In the rows, zero is written as 128.
One turn moves each row of this set onto another row. After a few examples, where does it send each row asked below?
nafig: [109  90 127 150 118 128  83 123 153 136 162 136 123 101 132 112 130 139
 128 147 156 130 114  56 112  98 135 105 106 148 153 141 114 103 118 104
 130 149]
zufi: [119 104 136 121 117 126 162 127 152  97 127 117 138 142  81 108 147 138
 145 130 150 106 144 113 145  95 151  98 107 156 129 133 108 109 136 132
 146 120]
nesug: [ 94 123 130 127  99 126 123 103 106 129 162 113 115 140 116 116 119 121
 116 144 113 163 102 112 156 104 136  84 125 121 130 111 113 131 127 118
 166 155]
vema: [134 162 108 123  97 123 116 122 115 120 131  94 123 130 114 143 127 145
 121 120 146 139 141 114 143 116 139 115 141 120 125 171  94 113  80 129
 119 154]
zelo: [144  97 130  99 121 168 131 143 159  92 114 127 147 142 109 108 155 133
 143 131 147 113 125 117 119 100 152  81 121 153 152 137 119  97 135 124
 151 129]
pupo: [109 119 143 188 108 120 138 115 135 116 144 128 121 142 120 114 151 120
  99 167 173 141 115  79 140 127 130 133 118 147 162 133 111 133 128 129
 118 156]
Sedat: [112 116 100 128 132 158 108 137 130 118 129 107 120 123 125 126 113 133
 101 115 109 130 110  85 154 119 147  80 122 111 123 109 105  79 111 111
 132 152]
Zuv: [121  99 159 173 116 114 112 120 145 122 169 128 124 116 115 105 136 127
 112 144 171 142 106  69 132  95 128 119 106 148 162 135 105 122 128 117
 127 149]
gune: [121 121 125 100 106 168 123 132 152 116 136 126 148 152 146 106 182 138
 136 125 161 139 150 140 116 115 167 111 116 160 140 156 118  94 138 119
 144 133]
Pilun: [134 105 127 108 112 151 140 135 157 117 111 126 143 142 117 114 173 139
 132 148 158 106 146 131 152 116 143 100 124 163 125 125 113 119 162 128
 162 135]
kot: [138 123 136 137 103 136 125 158 142 151 148 173 155 122 117 116 125 129
 102 158 167  97  96 115 115 103 159 113 160 142 138 138  99  74 129 119
 129 167]
pefad: [143 151 107 124  96 130  97 111 133 153 135  97 129 129 131 136 145 155
 118 129 144 130 141 107 130 114 123  81 125 127  94 154  85 120 111 129
 139 173]
fadar: [100 132 137 131 112 156 149 111 154 114 142 114 128 159 123 109 181 141
 136 122 151 125 161 131 135 109 157 104 102 170 116 125 110 118 136 129
 140 126]
sozo: [ 97 142 125 138 130 122 102  86 123 127 145 138 159  98 139  95 144 143
  93 122 170 114 122 131 156 104 126 124 118 144 108 141  97 113 120 150
 116 146]
pud: [166 134 110 144  88 160 117 134 134 115 144 110 114 122  84 128 158 142
  94 139 142 111  82 112 141 111 145 116 159 150 122 153  71  99 118 113
 117 124]
Kib: [133 149 145 141 117 139 130 112 125 123 155 132 169 125 125  90 112 114
 105 120 172 126 122 107 104  93 153 116 121 122 130 144 117  97  90 139
 117 175]
lod: [152 149 112 123  98 151 101  93 129 109 138 100 119 129 124 143 146 141
 123 122 145 162 110 108 130 112 135  87 144 142 133 163  96 122  96 143
 119 173]
somun: [112 117 133 122 118 153 132 128 156 110 143 120 142 150 113 103 171 155
 133 104 151 119 151 112 105 101 171  91 101 144 141 145  94  88 125 120
 119 114]
bul: [118 130 110 161 118 157 139  97 132 127 135 154 157 105  92 100 134 121
  97 158 146  92  89  87 118  99 151 104 124 149 103 113 100  99 110 145
 129 143]
fizu: [114 133 104 114  89 124 105 129 127 117 126 104 138 144 133 117 130 102
  99 152 134 138 110 124 156 143 157 104 144 110 155 133  95  84 159 121
 128 170]
futos: [151 144 117 152  86 163 129 131 138 136 148  92 109 123  94 120 144 125
 116 158 124  97 100 125 130  97 135 112 136 147  90 141  96 106  93 107
 152 135]
risiv: [128 139 165 136 124 154  95 120 142 141 148 149 133 121 170 122 137 139
 107 129 170 112 115 142 129 101 123 101 147 144 140 135 112 113 106 124
 116 178]
beb: [ 97 119 123 137 106 140 121 110 135 132 139 162 129  98 128 119 140 123
 121 171 147 105  81 148 150  93 132 130 147 175 121 140 115 100 118 133
 143 146]
Nub: [121 115 134 173 109 139 133 125 138 112 121 106 140 137 144 100 154 116
  83 172 178 111 121 100 143 137 123 150 123 132 141 135 127 126 133 113
 118 150]
gepi: [118  91 118 137 120 149  80 130 153 126 137 112 133  93 154  94 130 126
 114 156 163 105 116  82 114 101 128 124 109 132 134 150 140 100 114  89
 139 151]
sisiv: [120 131 107 131 107 176 109 140 134 105 149  85 120 136 133  94 121  92
  95 125 120 137  94 131 137 116 159 117 123 122 139 135 117  63 121 103
 121 154]
nedez: [ 99 113 121 132 108 131 109 145 115 145 179 108 124 121 107  92 130 136
  94 118 121 146 108 108 162  98 152 113 108 120 110 129  92  92 129  89
 143 129]
Neveg: [164 124 103 132  74 144 111 120 138 136 165 100 125 115  96 110 156 125
 113 161 144 132  82 126 131  93 149 108 139 161 105 170  86 100 135 118
 156 150]
maziz: [103 109 102 151 106 154 107 131 143 126 113 114 138 115 163 111 139 119
  98 176 164 107 130  98 124 133 132 145 123 132 135 151 144 105 118 104
 128 152]
ritun: [116 140 141 138  85 157 102 111 126 135 164 104 118 153 132 101 159 111
  87 147 126 136  93 129 148 131 142  89 135 124 134 109  91 122 163 106
 135 148]

sozo moves to bul
Neveg moves to pefad
maziz moves to Nub
Now find these:
fizu moves to ritun
zelo moves to gune

